128 stands for zero in the data rows.
Here are some numbered points:
[ 55 102 105  67  81  66  78 118 125 123  71 134 117  87 120  82 102  68 141  69 110  70  74 108 124 112  93  64 117 125 164 138 151 142 133 170 119 125] 0
[ 96 100  87 105 109 104  99  56  61  75  86  78  77  76  71 114 116 122  97 101  96 124 126 102  91  70 100  98 108 120  84 103 106 147 150 140 137 106] 1
[159 181 146 172 166 188 176 171 182 166 178 173 157 153 146 158 146 144 135 123 128 119 115 133 132 154 144 138 128 131 156 137 133 136 124 120 114 110] 2
[ 86 114 114  96 144 143 159 159 130 165 174 175 170 164 166 151 196 144 137 131 150 154 116 131 114 143 127 118 134 144 155 154 155 137 176 160 156 163] 3
[104 124 147 122 153  97 131 154 167 114 136 183 129 161 149 165 104 167 128 127 134 104 140 109 151 110 137 168  96 174 108 160 146 127 151  87 149 125] 4
[ 98 123 117 128 102  79  77  71  87  91 112 107 125 137 139 181 157 167 167 169 154 140 145 118 106 106 116 119 110 125 131 146 159 171 145 121 136 135] 5
[160 163 124 127 148 166 209 166 134 125 150 167 168 177 128 135 131 129 158 136 119  71  84  95 106 135  97  83  81 118 149 140 121  74  92 119 136 143] 6
[176 160 156 164 159 128 147 137 140 143 140 171 157 136  97 104 146 126 128 124 160 177 183 175 149 134 138 151 138 137 143 144 114 142 149 173 145 164] 7
[ 73  93  92  96  76  75  87  67  77  88  71  86 110 116 114 116 114 112 118 126 123 130 130 128 110 119 107 105 123 107  93 116 121 119 121 129 121 118] 8
[164 122 149 139 137 135 134 132 107 143 117 122 134 128 131 121 149 132 134 139 144 157 151 166 131 148 129 131 129 117 129  96 109 115 136 139 122 148] 9
[167 173 165 155 140 155 167 188 190 192 201 189 185 180 183 144 149 134 137 148 156 147 142 166 166 191 185 161 167 142 174 150 146 131 102 136 136 155] 10
[131 118 115 116 124 140 113 111 105 115 132 128 111  98 115 112 125 134 118 123 125 128 132 159 157 142 118 120 131 139 178 167 140 134 158 186 201 190] 11
[185 194 188 176 174 205 199 190 188 159 160 155 181 164 142 152 140 166 145 113  84  86 100  98 111 100  84  83 109 112 107 101 112 106 111 112 100  76] 12
[139 140 122 148 125 119 126 117 126 103 106 107 109 107 111 121 123 125 130 123 126 143 110 114 110 103 115 117 122 113 124 121 134 107 115 114  96 114] 13
[ 96 132 203 191 181 192 131 124 156 173 171 131 112 127 152 139 138 147 102 133 170 170 133 120 169 148 167 147 140 166 164 164 126 112 147 184 153 166] 14
[104 107 137 145 141 118  92 118 143 154 152 131 138 132 151 152 126 134 135 137 151 147 152 135 119 132 127 136 120 136 131 156 167 157 161 175 184 165] 15
[ 62  37  35  44  38  53  52  53  61  76  95 103  92  85 104 123 109  84  89 110 131 146 137 141 141 150 149 152 140 129 129 140 152 164 150 142 135 158] 16
[159  81 152  88 113 134  47 167  63 128  89 110 134  86 159  19 174  61  99  96  84 153  44 144  78 151  69  59 136  40 140  78 148 113 106 128 124 145] 17
[172 152 119 136 154 172 187 156 139 147 183 186 173 189 166 185 212 200 159 154 152 161 196 137  98  95 101 125 130 125 106 109 124 125 130 119 117 114] 18
[129 152 120 132 141 135 144 135 146  97 112  92 120 103 107 139 121 147 137 150 139 139 145 137 118  87 105  78 123 114 109 135 118 142 177 188 115 127] 19
[ 92  55  73  98 133 127  98  72  88 139 161 170 142 100 102 148 169 168 119  74  73 106 124  95  54  26  55 104 120 103  90  86 101 159 167 124  79  96] 20
[ 72  91  53  76  55  75  98 109 119  81 100 105 137 130  97 121  59  72 120 158 144  98 116 119 125 107 102 109 110 114  80 126 182 173 128 117 130 142] 21
[127 119 137 106 157 134 150 147 149 162 139 187 144 175 178 161 165 120 157 137 147 136 131 148 138 183 156 178 151 156 175 169 204 148 162 139 146 154] 22
[121 116 119 124 109 119 140 125 127  98  81  99 113 116  99 117 100 112 140 122 137 111 121 118 153 139 111 132 102 105  99 113 113 102 121 108 125 119] 23
[109 145 151 124 116 155 159 130 108 103 131 140 105 119 113 113 112 101 122 158 188 155 126 112 132 123 100  91  92 129 123 121 127 114 104  98 122 152] 24
[138 105 112 109 114 104 112 102  98 111 109 128 132 115  89  58  69 135 137  92  65  75 116 168 165 117  62  62  98 117 126  42  34  98 109 146 153 122] 25
[161 179 137 147 122 118 160 143 189 166 190 178 160 160 116 153 109 143 128 160 170 150 177 149 186 155 180 180 162 181 155 179 151 164 166 181 192 189] 26
[119  97 172 138 156 122 134 138 130 157 110 131 115 100 134  98 154 126 143 112 103 145  98 110 104 116 134 159 161  98 119 102 114 113  95  96  82 130] 27
[ 97  77  89 101 121 139 145 149 123 137 136 158 157 159 147 141 145 121 110  84  66  57  82  87  76  92  88 111 120 125 131 114 110  88 110 117 128 124] 28
[ 59  66 101 111  95  64  70  51  73  79  70  54  50  77  58  83  77  72  70  67  93  84  85  70  78  90  92  90  83 106 101 116 141 117 106  89 102 105] 29
[127 108 128 136 153 169 153 175 149 144 129 126 135 100 118 115 143 152 148 155 152 180 181 182 179 148 142 138 127 118  90 103  95 117 141 155 156 149] 30
[127 120 118 117 115 119 134 162 161 161 145 147 185 179 158 160 145 152 150 131 125 117 139 137 129 137 149 171 184 220 171 176 194 186 191 165 157 139] 31
[117 116 117 117 156 161 153 162 148 155 156 132 113  91  82  65 108  98 100 118 112 127 138 157 146 144 143 141 153 128 118 134 130 153 159 149 113 119] 32
[ 96  76 113 105 133 130 115 125  97 156 135 156 123 132 132 127 135 103 103  76  89  89 117 116 110 124  89 143 137 144 167 115 100  79 142 124 157 126] 33
[153 174 157 152  76 144 146 142 147 136 144 140 175 191 154 159 141 144 154 156 162 189 166 142 173 145 162 163 150 139 111 143 132 139 174 135 200 164] 34
[152  88 149 125 147 154  84 214 147 183 130 122 170 101 169  90 172 134 141 164 141 218 164 168 177 141 168 164 134 150  89 169 132 163 132 160 179 138] 35
[132 158 123 154 117 149 164 149 175 144 176 137 159 136 103 134  77 144 125 153 113 124 154 132 165 138 152 145 135 155 139 140 147 153 144 135 160 139] 36
[125 129 124 118 138 150 155 140 158 169 153 120  99 129 132 132 122 113 148 159 141 136 162 168 180 189 175 137 150 164 176 153 133 136 104  98 101 135] 37
[159 160 178 159 131 107 119 121 147 177 156 113 107 127 125 129 127 138 161 179 199 203 188 155 186 200 173 148 127 133 158 152 159 165 145 138 172 170] 38
[134 131 107 135 151 182 151 149 144 127 148 111 112  80  73  76  79 103  62 111  93 118 117 128 142 120 132 128 134 123  97 114 104 132 156 151 127 113] 39
[103 100  86  83 101  85 100 124 124 130 107 147 115 115 143 120 137 116 132  86 133 115 112 107  90  73  67  71  93  85 108 112 141 150 128 153 121 132] 40
[156 161 165 164 148 156 160 172 193 195 161 138 171 189 179 153 134 108 141 174 163 139 112 121 154 192 175 149 154 129 152 165 152 120  91 104  99 126] 41
[106 136 146 176 155 133 104 104 145 160 179 145 116 106 108 140 154 108  67  63  91 126 144 110  79  86 122 130 111  88  40  43 103 101  97  65  70  84] 42
[130 104  79 111  78 109 124 132 134 106 158 166 182 171 176 158 140 154 108 114 115 136 102 138 140 131 137 142 109  95  99  87 116  83 148 156 159 192] 43
[164 182 192 187 199 179 168 144 138 143 170 169 154 143 133 158 152 142 100 105 127 158 163 161 130 133 166 179 183 134 111  93 105 126 113 103  82  80] 44
[ 99 116  67  74  86  67  88  71  78  80  65  82  66  85  71  78  99  53 109  69 107  71  85 105  76 103  78 103  94  89  88  80  81  95  99  55  90  69] 45
[122 130 122 124  99 122 114 128 120 116 110 113 119 131 132 136 154 134 145 144 162 155 156 127 133 125 135 142 128 143 111 146 160 135 144 140 142 130] 46
[129 115 132 141 167 111  83 108 103 132 141 153 155 179 175 175 192 104  87 113 120 104 102 123  93 112 132 153 146 110 124 120  96 138 149 104  80 135] 47
[151 173 145 166 171 175 186 143 149 131 112 145 135 138 138 142 142 134 164 134 175 143 141 128 157 171 110 155 132 135 123 139 132 107 175 132 145 134] 48
[ 97  64  72  86 120 130 101  88  89 100 120 111 113  93  79  81  58  90  59 186 140 171 176 199 194 166 145 129 153 165 168 152 125 138 150 158 170 146] 49
[116 118 101 127  91  89 117  80 166 124 128 102  86 121  92 138 100  81 124  86 172  98 152  77 131 148  97 176 113 145  97 124 128  93 166  65 130 100] 50
[165 125 143 149 150 147 139 142 113 166 167 171 137 143 159 149 166 149 147 147 143 145 159 148 139 179 146 150 153 158 182 171 168 150 180 174 196 193] 51
Which two points above are nearest to each new point by angle, seen from the average point of the numbered points? Their numbers follow each, nearest first.
[ 88  84 100  60  58  76  84 121 117 119 131 139 137 140 151 132 131 121 114 130 129 131 146 139 133 135 132 137 111 108  88 108 119 139 145 127 136 120] -> 16 8
[119 104 107 107 133 137 105 115 115 112 123 102  98 123 130 135 139 136 132 141 143 148 146 137 140 128 123  97 110 146 110  84 120 136 137 145 150 139] -> 1 8
[129  94 135 108 152 133 128 120  92 135 106 137 116 134 150 140 172 135 179 106 140 124 126 147 100 129  94 142 120 123 135  99 137 107 140 111 103  92] -> 27 20
[ 98  65  54  87 106 130 120  94 126 108 118 141 113 118  80  93  74  77  94 212 151 172 208 193 211 172 158 161 142 163 180 141 149 125 175 157 160 153] -> 49 16
[105  98 122 152 143 134 104 132 192 178 136 143 135 110 154 171 125  89  93 105 141 157 127 118 106 133 149 160 147 113 121 102 154 154 120 109  90 128] -> 42 27
[110 110 145 107 106  73  73 123  56  93  89 115 124 113 164 124 158  88  94  99  83  92  28  54  49  65 118 113 112 131 137 177 130 145 102  99  87  81] -> 29 45
[141 177 132 119 156 151 153 171 182 177 140 126 117 148 174 152 149 136 137 159 190 185 143 121 128 160 145 138 145 144 142 138 140 132 137 130 123 136] -> 41 10
[111 135 140 133 140 134 137 132 135 124 114 119 128 126 121 122 108 108 108 105 119 119 125 115 113 103 123 147 138 117 100  76  84 101 115  81  67  61] -> 42 45
[125 144 144 169 156 156 137 146 152 138 166 150 123 131 129 125 140 120  93  95 113 111 137 131 118 118 145 141 147 161 108 117 141 133 131 118 128 113] -> 44 2
[ 53  66 107  95 118 133  99  97 102 113 148 133 129 111 108 116  82 103  74 214 152 208 214 223 215 189 162 145 195 199 165 172 144 149 147 142 154 133] -> 49 37
[ 96 117 113  94 117  90 115  93  64  58 110 126  70  92  76 117 102 165 106  90 100 104 145 102 111  60 103 122  78 164  71 129 114 126 162 111 152 101] -> 1 29
[145 124 158 126 103 139 179 221 162 127 127 120 189 159 154 151 117 189 120 186  93 157 145 143 175 147 183 154 162 145 143 152 176 176 168 191 129 155] -> 31 36
[127 157 123 151 149 138 145 111 136 100  84  69  57  74  84 108 100 124 148 140 130 140 118 105 106 100  99  98 134 130 169 155 170 129  88  89  64  97] -> 13 29
[146 122 137 135 139 137 121 117 113 117 116 134 125 112 112 132 135 135 143 141 139 139 168 152 151 150 143 135 124 123 110 113 116 124 127 141 180 170] -> 30 9
[125 173 136 136 136 120 139 118 180 131 158 111 152 151 118 149 120 146 136 154 150 142 150 160 194 143 192 144 161 173 139 155 143 145 111 177 143 129] -> 26 36
[ 59 100 119 110  86  60  48  71  73  75  78  41  62  63  73  67  86  78  49  95  90  90  65  79  77  76 100  80  92  90 102 143 112 112  78  95 104 111] -> 29 45
[144 136 102 170 146 158 143 141 163 137 165 130 177 137 132 144 114 164 114 130 106 162 118 158 156 153 129 137 136 125 137  83 155  93 148 152 151 206] -> 43 36
[153  89 134  92 123 110 108 115  90 148 105 153 118 118 149  98 139  99 120 104 115 135  96 128  71 123  97 117 111  97 140  93 149 119 134 123  97 132] -> 17 40
[ 93 120 136 144 144 127 116 156 171 186 172 155 155 159 188 157 146 123 133 173 185 203 169 159 162 177 179 154 146 122 132 166 157 131  98  95  80 118] -> 41 10
[169 170 149 119 113 129 154 151 130 111 112 122 120 121  99  99 105 135 129  93  74  59  79  85  97 100  97 104 121 140 140 126 115 109 123 151 165 153] -> 6 28
[176 185 183 170 156 135 155 159 142 147 143 151 150 151 172 169 195 187 188  64 114  82  54  71  71  92 100 110 101  91 108 113 106 120  95 103  87 106] -> 12 6
[123  83  85 147 154 111  87 107 131 145 128 110 126 141 132 132 120 109  95  73  68  94 100  93  78  71  62  73  91  81  95 112 108  76  71 114 119 129] -> 28 40
[ 82  87 100 124 124 116  87  98  82  87 108  95  81  75 103  88 111 120  91 101  92 102  87  81  83  70  85  87  99  87 102 123 113 129 109 109  93  93] -> 29 1
[122 132 141 120 119  98  90 111 117 137 123 139 144 165 195 182 178 156 169 170 186 180 144 129 127 146 141 128 131 126 144 163 161 133 113 125 120 131] -> 5 46
[119 141 157 146 153 101 124 118 140 130  97 104 104 145 122 143 106 101 118 116 155 110 127 100 110 146 174 184 131 162 152 160 148 107  94  55  74 100] -> 50 13
[145 137 132 141 157 153 157 134  98 104 147 148 110 103 115 148 117 127  76 127 150 137 151  89 172 126 162 120 104 106  84 163  81  97  85 106 156 125] -> 24 39
[148 104  80 136 152 141 138 116 139 147 156 160 172 165 120 133 159 130 139 159 147 130 132 151 116 100 122 109 119 119 145 138 158 168 156 129 147 182] -> 3 51
[ 86 114 141 122 130 101 105  85 116 104 109 106  81 116 116 148 126 129 108  82 111  85  92  78  79  79  93 109  90 116 121 123 134 114 120  94 109  84] -> 29 45
[ 97 127  84 100 137  90  76  37  62 117 121 127  61  77  77  87 154  62 127  73 156 127 112 139  87 136 101 118 125 128 138 121  93  89 115  86 148 141] -> 45 29
[ 84 144  95 136 137 109 123 106 111 111  95  88 111 136 119 136 138 119 132 135 135 154 111 142 119 143 121  88 136 101  76 107 126 137 120 130 130 124] -> 8 1
[100  90  94 113 104 111 131 122 113 121 121 122 151 143 146 165 156 143 149 147 148 153 142 133 136 124 133 152 146 112 122 130 124 145 141 138 128 132] -> 5 46
[134 179 174 150 115 109 122 133 143 126 108  90 101 118 124 134 106  82  98 146 178 184 157 134 158 197 205 177 141 112 121 151 162 124 106 118 145 156] -> 38 37
[103 109 119 154 143 147 157 154 164 168 176 154 146 158 168 183 172 153 152 144 132 154 167 147 132 122 126 138 160 176 158 159 159 161 162 143 140 113] -> 31 3
[170 149  95  98 132 140 122 124 155 161 150 145 173 157 125 119 133 135 124 150 157 110  93 116 100 114 144 151 137 137 146 154 168 152 124  85  86 144] -> 41 2
[100  73  50  72  90 102 111  88  88  94  98 117 111 104  83  79  70  64  70 156 168 159 174 195 207 195 174 163 146 160 187 162 148 142 154 163 165 164] -> 49 16
[123 133 130  89 147 156 145 159  76 101  93 146 132 107 139  86 129 158 127 154 101 161  96 184 115 116 131  84 122  87 151 106 112 126  95 174 107 144] -> 17 9
[151 124 105 149 139 146 132 138 148 146 162 147 184 155 149 158 138 155 123 123 111 146 118 152 154 151 138 135 116 113  99  72 106  79 135 143 160 203] -> 43 30
[106 103 130  89  76  64  70  93  85 114  98 127 120 120 144 138 167 153 175 142 140 135 119 120  94 115 115 111 119 129 158 163 168 148 111 122 133 131] -> 5 8
[101 132 120 137 120 157  80 155  86 105 126 112 133  57 139  65 134 127  89 149  88 142  78 126 115  78 101  92 139  62 103 140  70 133  81 144  97 136] -> 17 13
[138 125 166  96 116  74  91 129 108 147  89 148 114 158 192 139 177 126 188 135 179 140 101 113  92 142 115 107 122 116 157 159 156 108  92 129 117 144] -> 5 46
[152 175 171 144 145 128 127 151 131 153 157 111 144 144 176 165 169 187 141  42  94  99  73  95  73  90 115 106 135 114  84 122 100 137  97 116 114  93] -> 12 42
[125 145 156 169 135 138 137 134 162 156 104  71 116 137 133 133  90  79 136 184 177 169 105  89 135 174 165 121 120  82 104 153 136 118  84  83  79 106] -> 41 24
[169 189 128 152 114 171 127 152 113 117 142 129 169 133 152 129 141 155 110 124  77 144 118 163 130 146 105 123 125 111  86 109 131 120 123 132 130  89] -> 12 44
[ 86 157 121 148 120 136 163 127 153  93 135 103 136 142  69 136 104 143 121 124 118  87 143 111 164 108 111 116 127 157  91 130  72 100 102  98 130  89] -> 23 50
[ 97  85  72  89  66  96  93  65 101  59 127 134 116 107  85  96  97 126 124  90 114  65 127 106 119  89  85 141  91 123 106 129 101 108 146  75 135  91] -> 45 29
[104 110 144 109  94 100 100 128 101 114  97 111  90  94 117 128  93 121 113  85  83  79 109  65 105 114 107 129 112 144 107 144 107 114 107 128 130  70] -> 29 45
[101 125 128  99 110  99 104 104 120  90 100 108  71  79  77  63  68  88  70  75  95  85  94 100 104 111 117 116 104 139 127 124 125 110 132 122 136 109] -> 29 45
[ 99 123 104 108 128 116 123 120 147 135 154 162 138 160 153 153 122 119 133 131 134 120 124 105 123 129 131 130 114 131 138 164 161 140 131 121 133 122] -> 4 22
[157 159 110 112 121 152 164 129 125 119 149 158 154 157 122 135 109 125 126 119 117  82  95 108 123 121  91  80  68 112 136 129 106  99 125 132 143 121] -> 6 12
[139 150 155 139 115 126 116 164 143 142 129 117 148 129 132  85 107  86 101 154 122 149 107 129 135 166 163 111 128 108 156 150 143 144 108 136 145 177] -> 41 38
[134 118 128 113 130 138 127 114 122 138 132 123 142 119 121 130 100 110  91 169 131 159 186 170 156 161 142 119 158 158 132 142 146 136 137 165 165 140] -> 49 38
[131 130  84 111 101 152 103 154  86 100 125 124 157  88 133  58 115 123 107 170 107 160 122 160 166 134 159 140 178 120 146 149 106 174 139 191 145 162] -> 49 11
[134 159 182 139 160 151 123 134 136 177 117 166 174 119 166 148 167 107 190 120 152 142 118 137 166 174 171 129 164 147 170 133 138 152 125 174 138 136] -> 10 22
[145 142 143 132 141 124 117 130 125 145 148 121 138 126 142 135 135 154 128 106 108 114  98 110  93  98 107 112 136 119 109 118  96 126 110 126 116  97] -> 12 42
[ 79 130 133 121 123 114 139 121 133  97 112 126 103 121  72  86  87 119 120  75  83  65  96  96 100  69  46  81  95 138 101  85  66  56  89  86 102  59] -> 45 25
[195 165 146 150 161 129 125 133 136 152 136 108 133 123 136 136 137 167 133  64  62  61  57  80  60  65  90  98 109  90  93  96  82 118 110 140 127 100] -> 12 28
[204 153 133 157 161 189 195 197 169 199 182 203 203 187 188 169 190 172 205 186 166 193 186 190 179 197 179 174 184 163 169 129 149 165 158 178 148 170] -> 10 51
[121 133 154 131 151 147 167 167 156 171 162 159 160 176 185 168 148 145 130 129 150 153 158 142 111 121 136 152 165 162 163 140 151 158 128 155 119 122] -> 10 22
[157 109 145  99 121 118 100 122  57 105  82 125 130 109 141 121 176 123 159 116 108 130  91 143 100 132  94 141 177 145 174 121 150  99 120 103  93  96] -> 17 27
[125 128 123 132 112 108  98 110 138 136 160 114 122 143 124 144 121 114 106 112 128  99 128  80 117 110 151 145 134 171 136 147 142 158 128 119 138 107] -> 50 4
[127 153  64 115 101 156 138  91 125  91 164 144 129 138  77 141  70 144 104  97 113  58 131 110 140 117  88  91  59 151 140 138  95  88 137 124 168  97] -> 25 6
[145 134 160 139 125 126 125 148 125 128 106 129 120 119 120 133 116 135 143 131 126 111 150 110 137 144 140 156 137 164 130 157 127 132 125 126 153 109] -> 4 46
[184 127 163 118 149 154 130 186 116 163 131 158 162 138 161 108 194 125 173 158 154 170 120 179 132 169 121 144 169 127 179 124 151 110 121 130 122 123] -> 10 9
[153 150 139 140 149 154 160 144 111 104 135 150 117  95 111 148 137 131 107 120 139 135 136 112 139 137 133 125 104  95  83 131 119  94  83  91 122 129] -> 24 42
[105 100 130  88 100 105 118 124 106 131 121 137 104 113 117 119 129  98 124 126 145 114 143 130 128 125 140 126 102 113  96 136  98 148 134 116 112  83] -> 45 8
[150 146 126 144 104  78  86  68  82  65  93 114 139 175 153 195 135 150 150 151 140  83  99  80  91  89  92 109  94 124 135 111 116 133 148 129 156 157] -> 5 8
[133 126  99 134 110 129 128 130 142 116 146 131 153 144 149 150 131 155 123 128 114 138 105 129 127 127 119 124 121 112 128 101 140  99 136 139 143 176] -> 43 6
[163 142 140 114 109 119 119 138 112 120 132 149 157 129 136 109 110 112 116 120  95 106 101 116 114 112 125  96  95  77  94 135 135 122  97 124 121 127] -> 17 6
[122  97 102 124 164 141 129 113 131 149 173 156 130 119 129 149 127 142 111 110  96  95  98 114  88  93 114 110 126 118 136 122 109 150 143 115  97 121] -> 20 28
[113 174 135 156 165 150 147 148 148 122 145 123 129 139 146 166 127 147 158 150 125 125 152 149 176 150 156 140 137 143 154 172 125 133 146 165 166 137] -> 26 14
[131 140 145 144 155 163 165 156 149 136 119 128 137 130 122 115 132 138 118 111 120 149 157 155 128 154 158 156 148 124 132 117 122 112 101 110 119 153] -> 44 10
[151 134 156 113 113 103 108 155 103 123 105 117 142 133 154 105 136  92 105 111  90  80  33  73  78 104 136 120 138 171 168 208 158 142  99 130 111  95] -> 0 28
[133 112  94  81  89 102 125 111  86  82 107 130 124  99  77  84 103 131 124  88  60  77 116 131 131 103  79  86 109 125 139 111  87  94 137 162 162 159] -> 25 1
[118 147 188 166 136 148 134 125 123  89 113 142 126 106 113 138 131 166 165 120  25  43  80  93 121 134 116  99 109 118 114 130 132 110 104  96 103 128] -> 12 6
[ 91  95  74  59  80  98  94 106 102 115 132 122 124 120 111  96  80  73  60 157 179 201 203 224 225 214 199 191 199 180 174 185 155 159 152 160 168 160] -> 49 16
[162 111 152 100 109 103  86 189  92 129  84 106 159  99 151  60 129  73 102 112  74  99  20  76 101  92 130 101  95 141 115 173  85 102  55 102 106  66] -> 17 45
[ 94  78 138  68 116  92 158 114 142  97 113 150 132 138 136 141 135 138 124 105 152 116 128 114 114 111 105 158  98 126 101  88 133  86 190  86 151  89] -> 50 4
[ 99 132 111  95 100  81 102 134 154 149 115 155 134 122 129 111 112  94 146  96 131 103 102 127 154 129  98  92 116 133 191 182 173 182 186 192 155 166] -> 0 11
[136 138 143 127 101 146 108 155 134 143 149 137 161 125 151  68 112 100  93 126 104 161 108 138 138 153 124  61 110  73 120 118 137 161 138 178 185 206] -> 17 11
[ 74  85  73  59  50  55  80 100 111  87  95  94  95 105  76  76  76  91  86  92  73  55  92  95  92  90  72  61  76 108 117 129 137 121 139 136 125 118] -> 29 0
[ 80 107 137 118 118  59 103  62 133  95  99  76  63 126  70 141  84 103  89  79 133  77 111  71  91 104 100  98  76 132  97 135 145  90 111  67 125  88] -> 29 45
[149  97  96  82 123 152 130 119  89 126 143 167 152 120 135  94  94 129 120 124  83  88 103 124 122  95  84  62  93 111 139 131 103 110 128 149 134 138] -> 25 28
[116 101  81  79  95 110 111 109 136 146 132 133 126 130 108 103  79  59  73 206 196 204 225 201 195 182 172 181 183 169 157 149 156 144 167 173 167 155] -> 49 38
[174 131 145 135 126 141 110 116  63 104  89  88 108  67 113 109 137 130 117 124 111 160 150 179 144 140 149 138 147  88 113  80  95 126 128 159 123 151] -> 9 17
[131  33 119  62 102  81  70 121  49 115  81 127 137  71 155  48 109  92 125 145  64 139 108 143 110  96 129  97 172  81  93 124 157 160 107 156 107 191] -> 17 16
[123 119 113 111 106 109 117 141 152 151 144 136 158 157 143 144 139 132 155 129 119 111 120 145 121 142 118 156 164 193 171 147 202 175 185 158 138 138] -> 31 22
[ 76 103 105 122 106 112  99  78 136 108 112  96  71  93  98  96  67 116  73  62 121 115 123  76  95  93  98  78  67  93  67 117 136 151 138 103 112 109] -> 29 1
[111 127 152 111 138 151 117 127  95 122 162 111 132 113 139 133 118 153  93 119 119 155 127 160 136 125 116  90 147 153 115 144 110 141 102 124 145 122] -> 49 1
[205 210 206 183 160 140 148 144 142 166 151 128 153 149 177 187 183 186 166  58  69  48  66  62  49  78  93  83 114 114  75  95 110 114  99 133 125 107] -> 12 6
[166 103 203 150 170 119 128 173 112 167 117 132 134 103 178 104 193 140 155 150 110 192 142 152 125 148 185 164 206 107 122 138 160 148 108 153 102 169] -> 35 27
[153 138 135 107 122 109 122 121  98 138 100 120 121 122 120  80  99  77 110  79  69  56  30  69  70  77  86  73 100 126 131 135  90 104  68  94  78  63] -> 45 28
[109 138  70  88 122  90  84  51  96 122 101 117  75 110  98  99 141  49 141  75 150  79  86 120  68  99  61  99  94  93  98  80  72  98 107  45 111  87] -> 45 29
[136 110 102 161 104 100 122  84 165 121 159 125 125 145  91 149 120 105 134  93 150  64 149  79 139 137  98 184 130 164 108 148 143 118 181  74 150 106] -> 50 4
[ 69 112 117 130 124 157 124  78  82  82  85  68  80  99 134 104  85 121 104  91  81 120 102  69  80  92  95  50  80  97  96 116 127 141 100  84  82  91] -> 29 1
[192 107 178 128 156 194 104 179  67 135 115 122 147 106 184  80 202 109 139 120  96 165  88 170  90 142  90  99 166  91 179 109 166 136 123 117  83  86] -> 17 27
[ 95 119  95 102  99 100 114 106 127  86  97  75 102  93  89 111  92 112 104 119 110 109 106 101 105  76  97  69  94  91  74  96  88 101  98 114  65  73] -> 45 29
[153 156 111 123  67 121 118 109  95  90 125 121 133 128  92 102 117 118 106 109  99  99 106 138 147 110 116  89  77 108 100  99  82  88 119  97 171 136] -> 25 45
[104 122 129 108 140 172 149 112 108 113 103  90  83  94 113 131 160 155 124 123 125 149 144 119 133 151 163 135 119 131 103  87 108 145 150 137 123 115] -> 1 30
[150 129 155 160 151 141 123 147 163 157 132 137 167 147 136 138 129 139 157 170 180 153 176 164 138 153 149 151 118 138 124 138 146 138 134 129 167 167] -> 38 34
[128 143  89 133 117 131  86 109 101 128 135 105 102 107 112 100  94  88  91 114  83  99 100 110 120 115 134  99 129 117 135 158 126 159  78 141 122 152] -> 29 45
[163 138 145 153 151 182 153 155 155 164 173 144 166 149 145 145 132 141 121 142 121 125 133 158 145 164 145 140 133 140 136 107 125 111 148 131 158 166] -> 10 2
[112 136 148 103 132 161 144 168 137 141 113 124 140 125 158 134 123 148 133 161 121 184 132 151 120 128 153  89 130 105 133 109 109 128  86 157 121 147] -> 30 9
[ 97 131 124 109 121 112 109 103  81  66 109 121  90 105  96 112 117 173 128 125 144 133 150 146 135  81 118 130  93 144  95 124 123 151 150 136 157 114] -> 1 8
[104 128 125 147 100 132 119 141 139 121 115 119 119 126 107  74 123 113 115  83  95  90 132 126 147 115 100 111 110 163  96  87 122  90 111 127 153 112] -> 25 45
[121 109 108 137 100 110 109  78 148 130 146 129 150 144 116 156 122 110 139 112 120  93 131  75 121 138  99 146 146 144 107 142 127 117 160  97 130 118] -> 50 28
[123  99  99  99  93  76  72 101 105 124 133 104 109 122 104 112 106 105  92 109  97  97  97  98 106 105 143 121 132 138 131 121 136 146  97 124 103 108] -> 29 45
[105  95 103 127 157 138 112 119 128 103  85 112 129 124 139 164 150 128 131 134 133 130 148 139 114 100 116 158 150 125 129 110 128 151 147 132 113 119] -> 5 47
[134 121 135 111  97 100 100 128  98 124 111 120 131 104 122  93 116  79 108 118  98 130  96 123 117 142 124 117 140 113 143 127 144 131 127 144 142 169] -> 17 0
[131 119 131 122 138 148 132 141 136 152 150 147 167 162 152 151 138 138 123 125 112 106 132 134 134 145 125 122 118 127 108  99  97 119 136 145 173 165] -> 43 6
[ 55  65  82  65  93  77  86  72  95  87  89  74  74 102  83  97  91 109 128 122 140 111 127  99 123 120 140 138 147 146 158 159 141 118 125 125 122 133] -> 16 8
[ 85 106 157 124 164 109 141 153 166 173 121 126 133 170 186 153 122 123 116 140 176 152 142  95  82 131 139 174 168 124 132 117 167 162 127 156  67 117] -> 41 22
[190  89 153  91 143 152  84 174  63 139 106 146 151 109 169  79 223 110 156 116 115 153  77 180  95 148  75 126 179  94 164  83 143  90 123 126 109 103] -> 17 9
[138 163 159 161 139 121 146 140 172 154 150 139 142 160 131 145  96 110 109 136 148 133 152 127 148 156 188 168 128 151 145 164 146 146 131 127 138 162] -> 26 10
[140 136 130 133 155 148 148 117 136 131 138 145 127 154 139 166 158 178 165 137 166 134 155 138 136 124 126 161 148 167 141 139 134 123 136 115 109  86] -> 18 44
[186 147 159 122 116 143 132 158 127 140 108 151 157 146 119 131 116 136 160 149 148  95 146  94 130 145 139 172 140 182 142 179 149 156 138  97 162 118] -> 31 26
[168  65 130 101 147 153 129 152  80 155  90 147 119  97 168  83 147  74 104  94  78 124  64 148  82 161 131 129 125  73 166  92 164  98  96 103  55 127] -> 17 27
